In the rows, 128 means zero.
These are runs of 6 systems, one row a step. Runs of the same system follow the same rule from any start.
L, seq 1 (11 x 18):
[[ 93 145 167  98 131  95 142 166 116 116 123  99 125 127 126 139 160 128]
 [110 141 111  96 117 166 134 148 105 110 156 124  95 145 106 139 113 112]
 [150 123  90 157 132 116 138 117 136 105 153 122 109 126 117  78 106 114]
 [144 132 165 154 149 112 138 112 133 118 155 109 117  96 140 119 154 169]
 [148 130 139 103 141 186 123 121 138 134 148 133 151 101 120 171 134 135]
 [142 131 101 115 125 123 113 112 178 120 113 144 171 121 105 101 102  99]
 [113 134 174 130 119  67 117 104 143 105  94 128 126 123 130 126 134 153]
 [109 132 138 127 109 164 114 121 100 121 104 127 105 124 136 195 125 128]
 [120 132  75 164 128 155 134 142 148 138  99 138 134 137 124 108  97  86]
 [109 136 156 167 173  72 134 140 134 121 109 124 128 151 143  94 142 145]
 [128 124 154 107 151 157 112 161 105 131 142 116 103 154 141 183 154 146]]
W, seq 2 (11 x 18):
[[112 153 129 133 169 105 102 150 143 113 117 143 147 135 151 102 153 150]
 [128 119 148 107 130 141 110 137  99 151 145 163 124 146 147 124 143 173]
 [151 113 106 122 101 140  86 118 140 139 114 128 113 176 126 145 133 118]
 [128 128 119 118  96  92  92 133 155 139 126 101 165 125 123  98 141 113]
 [124 121 131  88 112 126 140 144  80 140 151 115 159 105 134 122 134 112]
 [118 144 102 108 109 164 151 139 121 119 114 116 114 160 107 139 119  88]
 [106 157 117 139 120  99 148 115 144 108 134 100 121 150 107  79 117 115]
 [118 147 139 127 147 124 152 138  91  98 174 102 110 106 141 112 144 147]
 [130 142 117 137 146 193 136 131 141 124 153 121  95 141 113 156 131 131]
 [140 142 127 133 145 125 110  85 184 109 143 123 140 140  98  99 112 141]
 [137 134 158 100 147 108 108 114 120  95 152 126 146  76 141 136 142 157]]
S, seq 3 (11 x 18):
[[133 150 136  90 113 152 120 137 207 116 142 114 120 123  88 152 163 142]
 [153 119 138 117 160 122 122  74 121 109 177 101 144 174 106  91 104 137]
 [155 132 107 140 120 103  83 131 114 106 141 116 142  91 171 111 167 154]
 [120 139 156 134  62 142 123  74 138 141 116 121 126 109 122 146 130 165]
 [140 126 121 163 140 118 132  76 117 123  86 115 172 149 134 121  90  99]
 [ 96 170 124 119 142 121 111 156 128 107  82 147 166 113 158 126 154 133]
 [ 91 160 140 109 112 189 131 123 114 141 133 120 130 158 114 158 133 136]
 [131 118  98 167 169 147  90 140 141 139 133 102 129 173 126 125 112  97]
 [108 137 146 141 155 112 109 166 158 147 133 140 131 137 145 102 164 169]
 [140 120 164 113 105 149 158 122 112 176 147  90 133 144 122 141 164 144]
 [160  94 109 130 109 106  96 122 163 152 123  90 157 141 114 128 128  81]]
E, seq 4, 11 rows:
[[124 110 133 121 153 144  91 171 108 145 116 142 116 152 151 168 142 126]
 [139  92 126 132 130 108 105 128 126 154 118  94 141 171 116 131 108  80]
 [128 102 124 144 105  76 120 127  85 137 137 110 136 110 154  91 121 119]
 [139 100 138 101  96 120 141 170 103 150 147 133  98 106 131 142 155 133]
 [171 104 120 104 131 117 171 146 148 138 125 118 126 142  95 123 133  85]
 [130 139 136 122 146  75 159 138 131 103 131 119 149 102 123  74 130 117]
 [101 134 171 101 139 124 143 156 141 116 164 138 106  87 111 131 138 159]
 [143 117 126 124 153 158 147 120 189 126 151 130 111 124  79 141 105 112]
 [140 147 126 169 144 101 121  84 178  99 110 119 158  97 128 100 124 136]
 [110 148 175 131 140 143 110 109 126 121 131 150 140  78 150 158 139 182]
 [142 115 120 124 144 200 113 116 156 144 109 151 143 133 112 180 101 111]]
L, seq 5, 11 rows:
[[125 151  73 171 151  69  94 165 118  75  72  68 127 162 159 113 159  63]
 [ 53 155 164 165 118 147 117 158 129 167 158  76  69 194 133 128 166 172]
 [141 111 100 125 190 197  98 122  64 143 187 144 139 190 140 115  86 127]
 [201 112  71 133 126 102  95 150 161 145 142 133 147 149 153  52 183 140]
 [150 111 206  93  89 109 151  92 120 189 151  99 154 151 121 119 170 185]
 [144 110 115  56  81 161 105 111  67 144 142 128 190 102 133 151 113  99]
 [124 166  76 111  43  96 157 132 143 123  95 139 150 104 124  55 139 110]
 [ 94 173 177 138 105  93 201  80  78  90 114  77 126 121 127 119 142 151]
 [ 98 177  93 129 134 198 117 133  86  77 160  71 128  90 138 176 140  97]
 [104 190  65 169 141 172 129 118 189 112 157 117 135 143 102  60 117 128]
 [140 157 171 155 193 102 100  64 136  83 150 100 142 157 139  98 138 192]]
B, seq 6:
[[129 121 105 181 142 144 149 188 201 163 168 177  96  58 131  76 143 164]
 [158 111 214 118 153 133 159  75 138 141 104 193 120 141 121 155 126 215]
 [164 104 114  89 143 123  60 146 166 108  54 148 146 157 125 208 132  75]
 [ 69 115 134 128 136  75  89 226 178 152 127 151 123  88 135 101 128 114]
 [102 100 176 125 125 148 144 125  69 162 140 213 101  98 152 137  85 191]
 [178  85 105 115  83 159 145 136 137 163  64 156  99 166 109 190 120  80]
 [117  90 129 182 171  67 146 196 186 143  88 127 108 121 117 112 112  80]
 [127 112 167 136 199 124 154 165  82 102 146 193  80  79 160 147 121 177]
 [186  82 135  59  98 145 115 138 146 128 126 157  62 166  93 189 144 127]
 [145  75 113 157 122  39  86 144 201 123  92 148 106 126 106 104  88  88]
 [128 108 156 157 160 108 130 153 117 113 126 196 120   7 168 147 120 169]]
A, seq 7 (11 x 18):
[[142  92 114 115  81  74 110 145 157  88 115 130  62 106  99 158 111  85]
 [103 121 119 171  54 155 163 131 156 172 123 136  64 115 107 132 114 131]
 [121 128 145 211 147 150 194 114  94 142 107 100 103  96 151 153 121 130]
 [148 107 134 163 206 154 147 162 155 122 109 141 141  83 127 179 112  93]
 [136 107 115 143 187 120 147 146 161 132 111 199 129 138 117  89  78 123]
 [145 101 135 149 140  71 137 147 108 125  74 184  82 163 148 113 128 147]
 [158  72 157 129 116 115 119 137 132 171  95 139  91 172 120 178 123 124]
 [159  78 132 161  94 116 140  80 148 177 103 123 136 138 105 129  87  99]
 [137 106 129 149  87  96 175 127 116 147  61 136 152  85 136 135 115  86]
 [105 110 132 116 134 130 181 177 112 128  94 136 114 114 108 161 100  67]
 [128 108 103 171 148 115 169 162 160 124 123 110  80 136 101 116  98  76]]
E, seq 8 (11 x 18):
[[ 81 122 129 148 129 118  99 176 108 131 119 113 118 107 151 157 123 102]
 [115  96 143 165 117 134 148 149 126 180 125  97 111 139 127 145 120 100]
 [163  89 119 175 150  97 145 140 113 153 120 115 124 119 151 110 124 107]
 [147  94 158 117 141  81 116 169 119 150 130 123 136 101 149 134 161 131]
 [151  73 164  90 137 108 146 143 129 151 146 128 141 113 100 142 110 107]
 [150  93 118 121 131  87 142 138 153 122 138 134 143  80 109 101 103  92]
 [116 129 160 121 110  93 156 142 158 121 120 136 127  54 118 123 136 135]
 [135 123 158 120 154 147 184 139 160 122 127 136 128  75 103 160 126 124]
 [135 135 123 159 178 136 146 134 185 123 108 138 165  94 113 122 108 107]
 [ 94 140 169 159 165 107 112 124 159 124 101 143 153  85 142 138 114 154]
 [112 109 162 154 161 161 102 124 139 137 120 139 129  90 130 193 101 137]]
W, seq 9, 11 rows:
[[134 138  77 156 146 123 144 129 120  73  38 125 159  93 136 165  83  29]
 [ 55 175 166 154 139  88 209 163 127 137  61 153 147 109 138  89 129 139]
 [121 115 156 180 169 120 175 122  26 130 120 152  67 182 166 120 112 164]
 [160 129  75 201 150 141 110 164 169 126  96 143  56 182 154 128 172 144]
 [171  90 153 139 140  89 116 138 183 194 164 137 140 139 128  63 170 180]
 [220  55 130  71 139 117 100 142 105 135 166 146 133 107 134 156 139 121]
 [138  95 111  77  80 126 110 171 194 145  96 140 121 116  82 173 114  62]
 [103  96 148 117  77  58 145 109 127 139 125 118 153  88  93  88  63  87]
 [122 127 121 147 104 109 190 139  50  90 112 108 102  58 151 153 115  88]
 [ 93 150 127 191 141 169 215 151 143 148  92 107  87 139 112 145 122  99]
 [147 126 128 200 192  96 182 101 144 110 133 134 113 155 123  56 101 141]]
S, seq 10:
[[102 105 107 150 182 148 130 130 144 121 163 181 103 144  94  88  34 109]
 [164 125 112 148 187 112 175 194  89 104 130 180  70 117 164 107 166 161]
 [139  97 179  99 111 128 157 144 138 113 149 101  58  88  95 209 143 126]
 [165  50 151 125 176  91 120  96 143 121 158 141 144 111  89 123  43  87]
 [163 106 123  97 143  75 133 158  83 107 112 221 134  85 169  89 137 165]
 [124 116 153  90  43 140 162 125  63 112 115 139  59 103 121 196 127 126]
 [113  76 103 166 146 101 119 113 132 101 110 133 110 111  99 143  22  44]
 [105 143 124 130 197 106 163 189 116 101 101 235 124  83 157  80 107 152]
 [138 131 150  79 121 188 206 162  72 109 134 151  51 120 118 207 155 138]
 [148  54 121 137 177 118  91 131 163 104 151 112  77 135  75 188  54  48]
 [128  88 162 125 216  61 118 169 126 112 152 230 125  95 148  63  92 178]]
B, seq 11 (11 x 18):
[[107 143 105 115 136 155  86 145 127  98 102 123 110 154 124 172 121  98]
 [ 93 133 104 156 115 124 105 170 162 144 142 131  96 143 128  95 132 131]
 [134 116 147 166 138 134 126 100 105 149 131 159 116 136 153 121 123 181]
 [176 105 123 123 136 150 116 125 130 152 104 127 138 150 142 166 151 123]
 [129 108 136 118 155  90 115 169 152 147 122 117 152 145 121 106 134 105]
 [119 118 150 116 146 102 131 145  82 118 132 161 133 106 154 107 119 145]
 [146 107 131  94  87 137 141 132  95 134 128 124 107 129 122 159 132 114]
 [137 103 116 140 118 101 140 130 148 132 127 106 116 134 102 109  98  82]
 [135 131 129 156 162 116 163 132 119  95 132 144 117  79 138 110 118 133]
 [148 135 151  97 127 153 154 119 134 100 140 123 100 123 107 166 148 140]
 [139 124 111 114 129 112  98 118 182 101 123 122 121 154  91 123 107 104]]
A, seq 12, 11 rows:
[[126 114 135 122  99 117 178 142  77 154 132 137 121 126 130 104 119 121]
 [170 120 117 126 133 129 166 139 128 106 121  93  98 134 113 158 146  89]
 [134 118 145 134 123 123 162 137 186 144 145 117 122 102  91 114 125 119]
 [131 114 140 145 133 110 171 133  95 126 144 149 102  81 140 102 120 146]
 [164 120 123 121 154 151 145 137 127  95 119 146  85 120 123 171 135 124]
 [134 121 150 150 142 134 138  99 188 131 125 145 110 138  92 124 109 145]
 [126 106 153 170 126  87 125 112 107 128 107 159 120  95 157 122 110 165]
 [141 108 127 130 135 158 116 129 110 120  92 162 111 130 138 191 112 120]
 [121 126 124 161 135 136 126  96 177 132  88 134 133 166  99 129  85 107]
 [ 97 116 143 172 120  76 120 139 122 152  81 139 140 109 150 111 117 127]
 [119  95 117 121 136 148 123 178  83 154 103 143 119 137 146 170 113  85]]

Which system made each of these runs?
seq 13:
[[ 94 164 141 174  71  95 191  91 125 118  98  99  69 178 108  86 130 147]
 [114 159 122 165 159 118 182 137 122  99 124  54 165  77 128 124 131  72]]
 | S
seq 14 (2 x 18):
[[ 85 171  83 130 164 182 169 168 156 136 181 118 169 119  98  57 105  89]
 [137 161 155 100 196  73 131 115 137  54 170 119 126 143 119  65 151 170]]
 | L
seq 15, 2 rows:
[[152  89 131  96 112 152 114 154 164 144 163 174  78 112 106 140 126 151]
 [155 131 131 170 107 143 168  56 120 125 129 144  94 145 123 106 112 171]]
 | A
seq 16, 2 rows:
[[127 146 135 194 159 137 146 121  85 158 111  82 145 172 176 110 171 148]
 [152 125 131 117 182 146 113 139  69 141 167  75 150 192 154 131 166 127]]
 | B
seq 17 (2 x 18):
[[116 120 161 189 218 198  96 131 146 163 165  83 135 143 142 181 132 149]
 [175 111 105 161 203 140  87 101 151 145 132 167 211 110 158  87 106 143]]
 | A
seq 18, 2 rows:
[[ 95 137 117 155 152 102 119 121 128  98 146 110 132 117 122  88  84 107]
 [120 151 142 144 156 124 115 136 125  90 136 136  87 117 150 136 162 177]]
 | L
seq 19, 2 rows:
[[ 97 139  98 166 116 137  59 130 116 140  80 184 132 135 174 126 111 153]
 [136 137 134 145  74 117 124 102 107 177  79 138 161 145 168 107 167 172]]
 | W
seq 20 (2 x 18):
[[142 164 123  48 128 156 108 185 131  83  89 172 101 138 141 187 198 149]
 [ 75  96 165 109  85  70  49 152 178 155 127 113  90 179  94 133 110 120]]
 | B
seq 21:
[[141 149 130 138 130 149 171 122 189 184  69 155 184 170 114 100 152 137]
 [161 102 158  86 170  56 115 120  80 104 124 137 148 172 138  95 128 136]]
 | W
seq 22:
[[183  95 166 134 133 121 151  50 121 124 129 144 144 121 119 133  91 151]
 [148 112 126 126 110 118  96 135 145 127  97 126 168  55 148 169 142 109]]
 | L
seq 23, 2 rows:
[[124 134 135 160 167 124 120 121 189 132 122 131 137 146 113 114 127 139]
 [120 150 140 128 170 137  98 135 125 102 111 164 139 124 158 134 145 169]]
 | B
seq 24, 2 rows:
[[ 89 156 158 114 145 198 175 109  54 141 140 126 142 148 131 154 105 137]
 [148 103  74 159 166 164  71 171 150 127 112 122 119 144 144 177 120  74]]
 | S
seq 25:
[[ 51 156 131 161 125 123  71 119 137 105 113 114 108 159 124 139  91 125]
 [102 158 115 182 113 136 104  94 102 131 137 128 153 101 173  86 129 176]]
 | W
seq 26:
[[135 104 146 162  95 126 169 148 126 195 114 137 118 107 145 122 150 149]
 [151 106 141 115 106 108 173 138 153 155  89 111 141 143  95 137 128  84]]
 | S
seq 27, 2 rows:
[[ 74 156 154 110  65  46  71 124 141 126  62  91 198 104 149 118 156 115]
 [ 59 178 115 114  68 185 149  95  95 173 112 125 206 131 128  89  99 127]]
 | S
seq 28:
[[171  99 113 167 210 135  73 133  63  75 173 100 109 105 178 171 124 116]
 [147 128  90 150 118 193 107 180 220 193 152 148 112 125 121 117 171 160]]
 | L
seq 29:
[[161 101 151 111 158 143 132 101 115 145 171 119 125 185 111 115 114 144]
 [181 123  84 124 124  89 113 127 129 108  98 132 148 147 143  90 151 110]]
 | B
seq 30 (2 x 18):
[[123  87 154 122 102 118  78  90 112 183 141 123 230  52 148 124  86 120]
 [144 142 100  99  97 157 153 121  72 116  50 151 188  94 151 176 119  74]]
 | W
seq 31, 2 rows:
[[109 142 150 124 113 113  52  41 158 124 105 151 179 186 124  97  98 175]
 [105 165 122 159 120 128 108 108  36 137  89 107 173 163 203 109 160 157]]
 | S
seq 32 (2 x 18):
[[103 128 109 155 120 169  91 170 132 192 131 140 144 136 160 117 152 149]
 [142 134 122 135 167 158 140 119  80 153 121 118 171 183 152 111 130 124]]
 | A
seq 33, 2 rows:
[[125 114 125 126  93 127 174 128  70 164 126  91 159 125 133 115 120  88]
 [132 128 117 142 140 126 200 129  82 126 140  83 135 135 116 104 112  78]]
 | B
seq 34:
[[118 147 127  98 116 141 125 179 107 162 125 101 199  71 163 138 177 112]
 [123 133 103  97  61 181 111 119 177 168 125 132 134 170  88 129 119 115]]
 | S
seq 35, 2 rows:
[[122 118 149 132 210  87  90 141  51  88 126 132 135 156 175 135 122 133]
 [102 105 158 120 106 158  81 168 108 164 140 144 118  73 161 193 143 157]]
 | S
